In the data rows, zero lies at 7.5, halfway between 7 and 8.
Some points, one per row:
15  8  4  2  2  2  3  4  5  6  7  7  7  8  8  8  9 10 11 12 13 13 13 11  7  0
7 7 8 8 9 9 9 9 9 8 8 8 7 7 7 7 6 6 6 6 7 7 7 8 8 8
11 10  9  9  9  8  8  8  8  8  8  8  8  7  7  7  7  7  6  7  6  6  6  6  5  4
11  9  8  8  8  8  8  9  9  9  9  9  9  9  8  8  7  6  6  5  5  4  5  5  6  7
10  4  3  4  6 10 12 14 15 15 14 12  9  6  3  1  0  0  1  3  6  9 11 13 11  5
 0 10 14 14 11  8  4  1  0  0  1  3  6  9 12 14 15 15 13 11  7  4  1  1  6 15
 9  6  5  6  7  8  9 10 10 10  9  8  7  6  5  5  4  5  5  7  8 10 10 11  9  5
 5  6  7  9 10 10 11 11 10 10 10  9  8  7  6  6  5  5  5  4  5  5  6  7  9 10
 0  3  6  9 10 12 12 13 13 13 12 12 12 12 12 12 12 12 12 12 11 10  9  7  3  0
10  8  7  6  6  5  5  5  6  6  6  7  7  8  8  8  9  9 10 10 10 10  9  8  7  5
8 8 8 8 8 8 8 8 8 8 8 7 7 7 7 7 6 7 7 7 7 7 7 8 8 8
 0  1  4  4  4  2  1  0  0  1  2  4  6  9 11 13 14 14 14 14 12 11 11 11 14 15
 1  6  8 10 11 11 11 10 10  9  8  7  7  7  7  7  7  9 10 10 11 11 10  9  6  2
13 11  9  8  7  6  5  4  4  3  3  3  3  2  3  3  3  3  4  5  7  7  9 10 11 12
15 14 12 10  9  7  6  5  3  2  2  1  0  0  0  0  0  1  2  3  4  5  7  9 10 12
10 10  9  9  9  9  9  9  9  8  8  8  8  7  7  7  7  6  6  6  6  6  5  5  6  6
11  7  5  4  4  5  6  7  8  9 10 11 11 11 11 10  9  8  6  5  4  4  4  5  8 12
 4  8  9 10 10 10  9  8  8  7  7  7  7  8  8  8  8  7  7  6  6  5  5  6  8 11
10  6  4  3  4  5  6  8 10 11 12 13 13 13 12 11 10  9  7  6  4  3  3  4  7 10
12 12 12 12 12 12 12 12 12 11 11 11 10  9  8  8  7  6  5  5  4  3  2  1  0  0
 8  9 10 10 11 12 12 12 12 12 12 12 11 11 10  9  9  8  7  7  6  5  4  2  1  0
 0  9 14 15 15 13 10  7  4  2  2  1  2  3  4  6  8 10 11 11 12 11 10  8  6  6
 5  7  9 10 10 10 10  9  8  7  6  5  5  5  5  5  6  7  8  9 10 10 10 10  8  5
15  6  1  0  1  3  6  9 11 13 14 14 14 12 10  8  6  5  3  3  3  4  5  7  9 10
 8 11 12 13 12 12 11 11  9  8  7  6  5  4  4  5  5  6  6  7  7  8  8  7  5  1
 7  9  9  9  8  8  7  6  6  6  6  6  6  6  7  7  7  7  7  7  7  7  7  7  8 10
12 15 15 15 15 15 14 12 11  9  7  6  4  4  3  3  3  4  4  5  5  6  5  3  1  0
 0  2  4  5  6  6  6  6  6  6  5  5  5  6  6  7  8  9 10 11 12 13 14 13 13 11
11  5  4  4  6  8 10 11 12 12 11 10  8  6  5  4  3  3  4  5  7 10 11 12  9  4
Then 10 other points, each followed by its number:
 7 11 14 15 15 14 13 11  9  7  5  4  3  2  2  3  4  5  6  8  9  9  9  8  4  0 0
15 10  6  2  0  0  0  0  0  2  4  5  7  9 11 13 14 15 15 15 15 14 11  8  5  0 1
 6  6  6  7  8  9 10 11 12 12 12 12 11 10  8  7  5  4  3  2  1  2  3  5  9 14 2
10  9  8  6  5  5  4  4  3  3  4  4  5  6  7  9 10 11 13 13 13 13 12 10  6  1 3
14  8  4  3  3  3  4  5  6  7  7  7  7  7  7  8  8  9 10 11 12 12 12 11  7  1 4
10 11 11 11 11 10 10  9  9  8  8  8  7  8  7  7  7  6  6  5  5  4  4  4  4  5 5
6 7 7 7 8 8 8 9 9 9 9 8 8 8 8 7 7 7 7 7 7 7 7 7 8 7 6
 8  7  6  6  7  8  9  9 10 10  9  9  8  7  6  6  5  5  5  6  7  8  9  9  8  6 7
 0 11 15 14 11  7  4  1  0  0  1  3  6  9 12 14 15 15 14 11  7  4  1  0  4 15 8
 5  4  5  6  7  9 10 11 12 12 12 12 12 11 10 10  9  9  8  8  8  9  8  7  6  3 9
Which of these numbered points is nearest to each point below by angle, seen from the average point of the first points? Its number follows each.
 9  6  4  3  3  4  5  7  8  9 10 10 10 11 10 10  9  8  7  6  6  6  6  7  9 12 > 6
 5  6  6  7  8  8  9  9 10 10 10 10 10 10 10  9  9  9  9  8  8  8  7  7  6  5 > 9
10  8  7  6  5  5  5  5  5  6  6  7  7  8  8  9  9 10 10 10 10 10  9  8  6  4 > 1
8 7 7 7 7 7 8 7 8 8 8 8 8 7 7 7 7 7 7 7 8 8 8 8 8 7 > 4
 5  4  4  4  5  5  6  6  7  7  8  8  8  8  8  8  8  8  8  8  9  9  9 10 10 11 > 4
 1  7 10 12 13 13 12 11  9  7  6  4  4  3  3  3  4  5  6  8  9 10 11 10  9  5 > 0
Here are 10 other points, each followed by its number:
7 7 7 7 7 7 8 8 8 8 8 8 8 7 7 7 7 7 7 8 7 8 8 8 8 8 0
 6  8  8  8  8  7  7  6  7  7  7  7  8  8  9  9  9  9  8  7  6  6  5  6  7 10 1
9 8 7 7 6 6 6 6 7 7 7 7 7 7 8 8 8 9 9 9 9 9 9 8 7 6 2
13 10  8  6  5  5  5  5  5  5  5  5  5  5  4  4  4  4  4  4  5  6  7  9 11 14 3
 2  6  9 11 13 14 14 14 14 13 11 10  8  7  5  4  2  1  1  1  1  2  4  6 10 13 4
 9  6  5  6  8 10 11 11 12 11  9  8  6  4  3  2  2  3  5  7  9 12 13 13  9  1 5
11  8  6  5  5  6  7  8  9  9 10 10 10 10  9  9  8  7  6  5  5  4  5  5  7  9 6
 6  2  0  1  3  5  7  8  9 10  9  9  8  7  6  6  5  6  7  8 10 12 14 15 14 10 7
 5  6  7  7  8  9  9 10 10 10 10 10 10 10 10  9  9  9  8  8  8  7  7  6  5  4 8
 0  3  4  5  6  6  6  6  6  6  6  5  5  6  6  7  8  9 10 11 12 13 13 13 13 11 9
The same question for these:
 0  5  9 12 14 15 15 15 14 12 11  9  7  5  4  2  1  1  1  1  2  3  5  8 10 13 > 4
 0  3  6  9 10 12 12 12 12 11 10  9  8  7  6  4  4  3  2  3  3  5  6  9 12 15 > 4
 0  4  6  8  9 10 10 10 11 11 12 13 13 14 14 14 14 13 12 11  9  7  5  4  3  3 > 8
 6  9 10 10  9  8  8  7  6  6  6  7  7  8  8  9  9  8  8  8  7  6  5  5  6  9 > 1
 6  7  8  9  9 10 10 11 11 11 11 11 11 11 10 10  9  8  8  7  7  6  6  5  4  2 > 8
15 15 15 14 13 13 13 12 11 10  9  8  8  6  5  5  4  3  3  2  1  1  1  0  0  0 > 4
